The rows below fall into families. The same turns and mirrors carry the whole set onto itself and the rows of a family onto each other. For each named row, which other rows are in its family? Write them in the order they are listed.
These 18 rows form 3 families of 6 rows each.
K556: [ 5.20  0.52  1.07 -1.52 -3.88  3.08 -0.12 -2.05 -1.08 -4.18  0.61  1.23
  0.06  0.81  3.82  0.10 -0.18 -0.65  0.12]
K401: [ 4.32 -0.30 -0.23 -2.39 -4.13  3.15  0.59 -2.21 -1.38 -1.65 -1.31  2.04
  1.78  0.03  1.74  0.12 -0.06 -0.55 -0.90]
K628: [ 2.39 -1.59  0.47 -1.74 -3.18  4.59  2.70 -2.12  0.46 -1.25 -0.87  1.72
  1.83 -1.84  1.65 -0.92  0.28 -0.59  0.30]
K635: [ 3.29  0.15  2.12 -0.81 -2.83  4.48  2.38 -2.23  1.28 -3.52  0.68  0.73
  0.72 -1.34  3.82 -1.11  0.60 -0.85  1.83]
K78: [ 3.94 -2.72 -0.13 -2.47 -4.05  4.15  0.88 -1.14 -0.82 -1.41 -0.46  0.37
  0.22 -2.67  1.02  0.87 -0.88 -1.69 -0.63]
K227: [ 2.86 -1.60 -2.16 -0.78 -2.93  0.09 -1.99 -0.61 -3.38 -2.01  3.44 -1.57
  1.43 -0.24  4.55 -1.07 -2.04  0.16  3.02]
K604: [ 3.64 -1.74  0.00 -3.49 -2.52  4.17  1.43 -1.02 -0.96 -2.35 -1.06  0.49
 -0.31 -2.00  2.99  0.48  0.40 -3.10  0.19]
K679: [ 1.69 -0.44  0.02  0.93 -3.89  1.23  0.29 -2.14 -1.61  0.80  3.90 -2.77
  2.96  0.04  3.54 -2.53 -1.50 -1.83  3.48]
K33: [ 3.73 -1.08 -0.32 -3.37 -2.30  3.94  0.81 -1.63 -1.99 -3.13 -0.90  1.85
  0.26  0.13  3.23  0.30  0.40 -1.30 -0.56]
K459: [ 2.87 -0.53  0.40 -3.05 -1.41  5.04  2.23 -1.80 -0.82 -2.72 -0.72  1.25
  1.61 -1.71  3.16 -0.15  0.53 -1.40  0.70]
K669: [ 2.07  0.45 -1.35 -0.31 -2.82  0.09  0.20 -1.49 -1.28 -0.82  2.24 -1.47
  3.25 -1.01  5.25 -2.69 -0.40 -0.89  4.84]
K223: [ 4.52 -1.95  1.47 -1.57 -4.01  3.89  0.73 -0.94  0.23 -3.76  1.08 -0.75
 -1.87 -2.25  3.12  0.58 -0.54 -2.37  0.58]
K323: [ 1.59  0.21 -0.11  0.03 -3.30  0.92  0.80 -2.12 -2.66  1.04  1.79 -2.35
  2.59  1.69  2.75 -1.60 -1.26 -1.49  4.98]
K836: [ 2.02 -1.88 -0.79 -0.30 -3.28  1.40 -0.73 -1.28 -4.30  0.08  2.96 -2.83
  0.96  1.51  2.14 -0.25 -2.75 -0.53  3.44]
K714: [ 0.38 -3.15 -0.47  0.36 -3.62  1.30  1.30 -1.16 -1.96  0.87  2.28 -2.73
 -0.13  0.71  2.40 -1.79 -1.32 -1.74  4.48]
K529: [ 1.48 -2.64 -0.49  0.86 -4.64  0.59 -0.05 -1.47 -1.60  0.77  3.92 -2.90
  0.47  0.40  3.53 -2.49 -1.43 -2.54  2.74]
K419: [ 1.80 -1.58 -0.58  0.81 -3.89  1.11 -0.98 -1.96 -2.99 -0.15  4.48 -2.19
  1.86  1.47  3.44 -1.94 -2.31 -0.64  2.20]
K43: [ 1.27 -3.26 -1.80 -0.36 -3.39  0.07  0.17 -0.20 -0.89 -0.98  2.76 -2.11
 -0.15 -1.98  4.75 -2.31 -0.80 -1.67  3.99]

Which other rows belong to the same family as K714? K401, K628, K78, K323, K836
Which other rows belong to the same family as K43? K556, K635, K227, K669, K223
Which other rows belong to the same family as K33? K604, K679, K459, K529, K419

The rows below fall into families. The same turns and mirrors carry the whole set onto itself and the rows of a family onto each other. For each named row, which other rows are in its family? Write them in the order they are listed.
These 32 rows form 4 families of 8 rows each.
K270: [ 0.86  1.32  1.70 -0.26  0.23  2.60 -1.97  1.26  0.41 -1.74  1.37  3.90
  0.08]
K467: [ 0.88  2.03  1.99 -0.79  0.77 -0.74  0.02  0.66 -2.14  0.86 -2.55  2.79
  0.04]
K430: [-1.16  2.08  1.06 -0.78  0.60 -0.49  0.55  0.22 -1.57  1.13 -1.22  3.69
 -1.37]
K626: [-0.04  1.21 -0.36 -1.90 -2.76 -2.07  1.79 -0.65 -1.80 -0.32 -2.08  0.60
 -1.43]
K498: [-0.02  1.87  2.39 -1.08  0.30 -0.73  1.01  0.42 -2.13  1.66 -1.46  2.41
 -0.23]
K218: [ 0.83 -0.01  1.24 -2.15  1.64  1.63 -2.44  0.88 -0.25 -1.68  2.01  2.95
 -0.18]
K797: [ 0.53 -0.34  0.16 -2.55  0.10  1.52  0.56  2.49 -1.15 -1.92 -3.13  2.20
  1.65]
K404: [ 0.56 -0.14  0.13  2.26 -1.73  0.65 -1.17 -0.99  0.37 -0.38 -0.90  2.03
  1.42]
K277: [ 0.57  1.54 -0.47 -0.89 -3.71 -1.20  2.23 -0.78 -1.22 -1.65 -2.54  1.07
  0.01]
K512: [ 1.41  1.27  1.56 -1.08  1.48  2.88 -1.42  1.14  0.40 -1.15  1.37  2.91
 -0.48]
K375: [-0.08  1.82  1.82 -1.22  1.68  0.29 -0.26  1.24 -2.59  0.72 -1.29  2.87
 -0.65]
K94: [ 0.13 -0.46 -0.52 -1.58 -3.53 -1.80  1.61 -1.08 -2.16 -1.63 -1.81  0.51
 -0.19]
K163: [-0.19  1.30  1.79 -0.10 -1.96 -1.26  0.18 -0.68 -0.21 -1.68  2.80  1.61
 -2.36]
K274: [ 1.16  0.05 -1.14  1.47 -1.23  0.60 -0.32 -0.16  0.44 -0.18  0.11  2.97
  2.32]
K444: [ 1.74 -0.43 -0.73 -2.60 -0.18  2.35 -0.04  0.80 -1.54 -1.20 -3.25  1.80
  1.67]
K997: [ 1.61  0.64 -1.47 -2.54 -0.04  2.75 -0.10  0.97 -1.57 -2.46 -2.45  1.60
  1.76]
K318: [ 0.56 -0.45 -0.81  1.60 -0.70  0.39  0.41 -0.48  0.07 -0.46 -2.07  2.19
  2.05]
K29: [ 0.24 -0.33 -0.49  1.82 -1.72  0.14 -0.46 -1.99  0.07 -1.52 -1.49  2.56
  1.59]
K309: [ 1.56 -0.19  1.33 -0.91  0.63  3.00 -1.73  0.72  0.09 -2.65  1.55  3.01
  0.89]
K152: [ 0.85  1.95  0.60 -0.51 -2.08 -1.11 -0.79 -2.42 -0.28 -1.42  2.56  1.82
 -1.80]
K168: [ 2.52 -0.54 -0.27 -2.30 -2.61  0.90 -0.74 -0.16  0.12 -4.47  0.64  0.32
  1.20]
K506: [ 0.92  0.93  1.30  0.89 -1.47 -1.54 -0.60 -1.21 -0.02 -0.36  2.32  2.79
 -1.68]
K520: [ 1.58 -0.71 -0.83 -1.67 -3.79  0.58  0.36 -1.16  0.90 -3.69  0.78  0.81
  0.15]
K255: [ 0.99  1.53  1.72 -4.46 -1.34  0.46 -0.37  0.50 -1.73 -2.52  1.67  1.43
 -2.62]
K266: [ 0.20  1.49  1.89 -4.62 -0.76 -0.21  0.12  0.22 -1.89 -3.16 -0.71  1.03
 -2.53]
K595: [ 1.17  1.90  1.26 -4.85 -0.29  0.19  0.30  2.00 -1.48 -1.88  0.91  1.47
 -1.69]
K616: [ 1.61 -1.00 -1.27 -1.58 -2.35  1.81 -0.83 -0.35  0.36 -4.50  0.99  1.02
 -0.50]
K345: [-0.22  0.96  2.26 -0.55 -1.91 -2.41 -0.08 -0.89  0.20 -0.83  1.88  2.40
 -1.90]
K300: [ 1.10  0.90  0.90 -5.01 -0.33  0.48  1.37  1.10 -2.12 -2.46  0.50  1.41
 -2.05]
K509: [ 0.61  0.13 -0.41 -3.72 -0.64  2.39  0.64  1.26 -1.65 -2.60 -2.75  0.77
  1.09]
K392: [ 0.48 -0.44 -1.24 -2.26 -2.73  1.12 -0.26 -0.61  0.70 -4.18  1.98  1.23
 -0.23]
K7: [ 0.51  0.26 -0.85 -2.83 -2.21 -2.17  1.71 -1.23 -1.84 -1.56 -1.91  0.12
 -0.22]

Which other rows belong to the same family as K218? K430, K797, K277, K274, K152, K168, K266
Which other rows belong to the same family as K444? K498, K404, K512, K94, K163, K616, K300
Which other rows belong to the same family as K270? K467, K997, K29, K595, K345, K392, K7

